One vector is turned by the same rotation once a tick. Each row is the vector after some number of ticks, and that number follows the row.
The counts run from 0 to 151.
[ 22   4 -21  -8 -20   4 -11  16   1   5  17  17 -32 -10 -23   0  19 -13
 -29   0  16   5   8  13  -8   2   6  -1  -9 -10  12  -9  19  -7] | 64
[  9   8 -28 -13 -11  -3  -4 -21 -11 -19  17  10  17   9   2   4  -6 -15
 -31  -9   1 -11  10  -8  14  24   8  -4 -10 -18  -8  -7  -6 -28] | 102
[ -9 -11 -12   2 -34  -4  -8  11 -12   4  12  13  -9   5  -9  -3 -32   7
 -19 -11  -8 -32  13 -14 -13  22   6  14 -10 -10   3  15   9 -10] | 29
[  9   4  -9 -21 -26  -4   1  26  -4  -2   1   2  -3 -29 -15  -3  -7   3
 -13 -18   8 -18   3 -14 -12   0  19 -20  -3 -24  14 -26  15 -13] | 41
[  7 -21  -4  -1 -22   3  -9  -1 -11  -1  17  -6   6  -3   2  -5  -3  -5
 -35 -11  -8 -11  15 -23  -5  42  10   8  11   6  13  -4  19   9] | 32
[-10  16 -29 -16 -29   0   5 -24  -6  22   4   5   3  -7 -13  25  -1 -12
 -13 -11  -9 -12  28  10  16  17   2  -7  -9  -1   2  -4  18  11] | 78
[  0  16  -4   0 -14   3   2  15   3   7   1   5   8   0   8  -5  -8  10
 -36  -2  16  -3  12  10 -21  24  25 -13  -2  11  28  -9  22 -26] | 138
[-12  20 -11   7 -27 -13  -5  21   0   3  15  22  -5 -29  -2   8 -11  -8
  -7  -5 -26 -17   2 -15   8  11   2   3   1   6   9  10   9 -34] | 93
[  6  -1 -27  -2   6  27   1   3  -3   2  12  17 -15  -6 -16 -16 -15 -29
 -19  -4   1   4   3   4  12   3  10 -14  -1  11  28 -21  10 -12] | 87
[  9  18 -10  -1 -32  -5 -23  -4  -4  -6  20  22  -8   2 -11  -4  12 -22
 -28  -2  -2 -21   8  -1  17   9   0   3 -15 -20  -9 -24   6 -13] | 82
[  0   9 -28  -6   1  -3  21   5  -6  24   6  14   6 -10   1  11 -20  -2
 -41   8 -14   7  11   5  -2   1   3  -9  13   8   5 -24  24  -3] | 2
[  5 -20  -8  -5 -19   8  -8  -6 -10  -6  17  -8  -3 -10   5  -5   5  -5
 -36 -13 -11  -2   9 -20   0  43   2   2  11   6  15 -12  18  13] | 33
[  8  14 -18 -15 -37  -4 -20   5  10   5  17  -3   0 -15 -10  -7  19   2
 -16  -9  18 -24  24   1   5  -9  15 -17 -10 -13   5 -14  10  -9] | 61
[ -8  -9 -13  13 -21  -3   3   2  -1  15   7   3   4  -5   2  21  -2 -17
 -21 -19 -32  -2  33   7   3  28  16   5  -9   8  21 -14   9  -7] | 97
[ -8  -9   0  -9 -21  13 -23  -3  -7   8   4  13  -4   6  -7  -1 -11   7
 -16  -5  -6 -19  27  -9   2  23   6   6 -24  16  33  -3  31  -8] | 10
[ -1 -20 -16   1  -6  -3  13   0 -10   0  30   0   3 -28  -2  -6 -14 -21
  -5   2  -4  -4  15  -9  17   4   7 -28  14   0  32 -15  19  -6] | 109
[ -9  29 -16   1 -22  -2   4  12   5   9   5  12  14 -19  -6 -22   3  -4
 -23   1   2 -16   3  -9   7  16  21   5  13  24  -2   8  15 -30] | 72
[ -9 -11 -35  17 -25  -5  12   1   0  10  24   4 -16   3 -10 -14 -17   9
 -30 -12   9 -17  11  10 -11  17  13  -3   8  -4  -6  14  -8 -16] | 48
[-12 -15 -22   9 -12 -22  12  -6  -1  -8  29  15 -19 -35   4   1  -5   1
 -10  -2  -8  -4   4  -7  18   7   6 -26  10  -8  17  -3  10 -23] | 111
[  2  -5 -11 -18 -12  -1  -7 -25 -15   9  19  17 -11   5  -1  14  -1  -6
 -22   2   8  -8  21 -18  10  37   2 -15   6  -3  23  -4  24  11] | 13
[ -4   0 -31  10 -29   5  -3   7  14   1  14   0   7   0   7 -17 -18   3
 -44  -6   8 -14   4  -6 -15  16  18  11   8  -2  -3  18   6 -10] | 50
[ -6  12  -1   6 -18  -2   4  17   2  10  -4  12   6   3   3 -13  -2  11
 -39  -1  15  -9   5  11 -19  15  29 -15  -4   5  24  -9  15 -27] | 137
[ -8  16 -24  -1  -1 -15  11  -4 -16   6   7  21   7 -16  -5  10 -27  15
 -41   8 -18  -8   0   7  14   6  -9  -5   3  11  -8 -21  21 -15] | 4
[ -2  11 -33   3   4   6  15  -7  -5  10  12  25  -7 -17 -13  -7 -29 -23
  -7  -1   8  -7   6  -4  17   7  14 -23  15   6  17  -7  13 -17] | 89
[ 19  -2 -14  -5  -9  23 -13  13 -11  -3  17  15  -5  10 -17 -10   9 -37
 -35  -1   2  -6  10   3  11   2   9  -5  -7   9  20 -22   3 -21] | 85
[-22  10 -18 -21 -40   6   3 -18  -3   2   5 -13  -2 -21 -17  -4   5   4
 -13 -23  -1 -23   4   7  20   5  -2 -22  -7  -3   6 -12   8   0] | 58
[-19   5  -4  14 -28  -2   3   9   0   5   4  18 -11   4   3  -9  -7  11
 -40  -9   5 -14 -13  18  -5  -1  12 -23  -5  -9  18  -7   3 -30] | 135
[-15  13 -13 -22 -41   5   9  -9  -1  13  28  -3   1   9   5  -4 -12  10
 -26   5 -14 -22  17  -3   4  -3 -20   4  -6  -4   2  -1  12  -7] | 145
[-14   5 -10 -18 -43   3   2  -7   7  14  21   4  -2   2   6 -16  -9   8
 -27   8 -18 -24  13 -12   7  -6 -12   8  -8  -9  -3 -10  18  -4] | 146
[ -7  12 -29  -2   0  -8  13   0 -10  13  10  15   7 -17   0  12 -26   8
 -41  10 -15   0   7   8   5   0  -4  -8  10  11   2 -24  22  -8] | 3
[  8 -14  -9 -15 -23   0  -6  -2  -9  21   7  14   6   0  -9  -9  21   3
 -43  15  -8 -10  15 -16   9  -2  14   1   0   3   5 -25  29  -1] | 149
[-20  10 -21 -24 -34  16   6 -13 -10  -2   5 -21   2 -25 -15   5   3   5
 -18 -21  -3 -13   0   6  17  12  -8 -15  -4   7  10  -8  10   1] | 57
[  2   6 -17 -15 -25   9   6   8  -8  -1  -3  -1  10 -19 -11 -14   5  -5
 -35 -10  -2   3 -12 -11 -10  36  14  12   6   7   0  10  29  -6] | 53
[ -5   4 -22 -27 -25  10  -8   6   4  -6   5  -1   6 -18  -5  -1  -9   6
 -22 -23   3 -22  -6 -15  -2 -11   4 -26   1 -20  14 -16  -6 -17] | 39
[-12  13 -21 -14 -24  12  -2   4   5   7  -6   3  -1 -26 -17   7   9  -4
 -12 -12 -19   1  14   0   7  22   5  13 -10  28  19   5  26 -16] | 75
[-10  10  -6   7 -31 -14   1  23  -2   8   7  22  -8 -21  -6   9  -5 -10
  -5  -9 -35 -12   8 -12   5  18   7   8  -4   5  14   8  11 -34] | 94
[ -8  21 -25  -8 -31  -2 -10 -24  -2  14  13   4   6  -8  -8  25  -1 -12
 -18  -8  -7 -16  30   8  19  11  -1 -11  -7  -7  -4  -9  13  12] | 79
[  7 -18 -11 -10 -13   5  15   3 -18   0  24  -2   8 -22  -8  -8 -16 -23
  -3   0  -3  -6  15 -11  12   4  16 -24   6  -3  33 -17  20 -11] | 108
[ -6  23 -16 -27 -18   1  29 -11 -14   7  19   6 -13  -1  -6   2 -12  10
 -18   1   2   4  14   7  -5  31 -15  -1  -1  13  12   3  23 -16] | 142
[  3  -5 -31  -6   9 -18  11   5 -15   7  10  17 -10 -24 -17   7 -17  20
 -17 -10  -3  -5  17  -5  -1  18  10 -14   1  12   6 -23   9 -22] | 24
[ -9 -10 -19  12 -30 -20   4  11   5   7  11  18  -3 -10  10  15   3   0
 -28 -10 -12  -9   4  -3  -6   2  19 -15   0 -14  13  17  -6 -40] | 114
[-12  16 -17  -2  -9 -16   8  -6 -20   1   8  22   4  -9 -15   1 -20  20
 -32   8 -15 -18  -3   3  16  10  -8  -3  -5  10 -13 -16  16 -26] | 5
[  0 -12  -6 -17 -14   6  -7 -20 -13  12  11  21 -12   4  -5   4  -5  -4
 -15  -2   5  -9  27 -16   3  39   7  -8  -6   2  28  -5  30  10] | 12
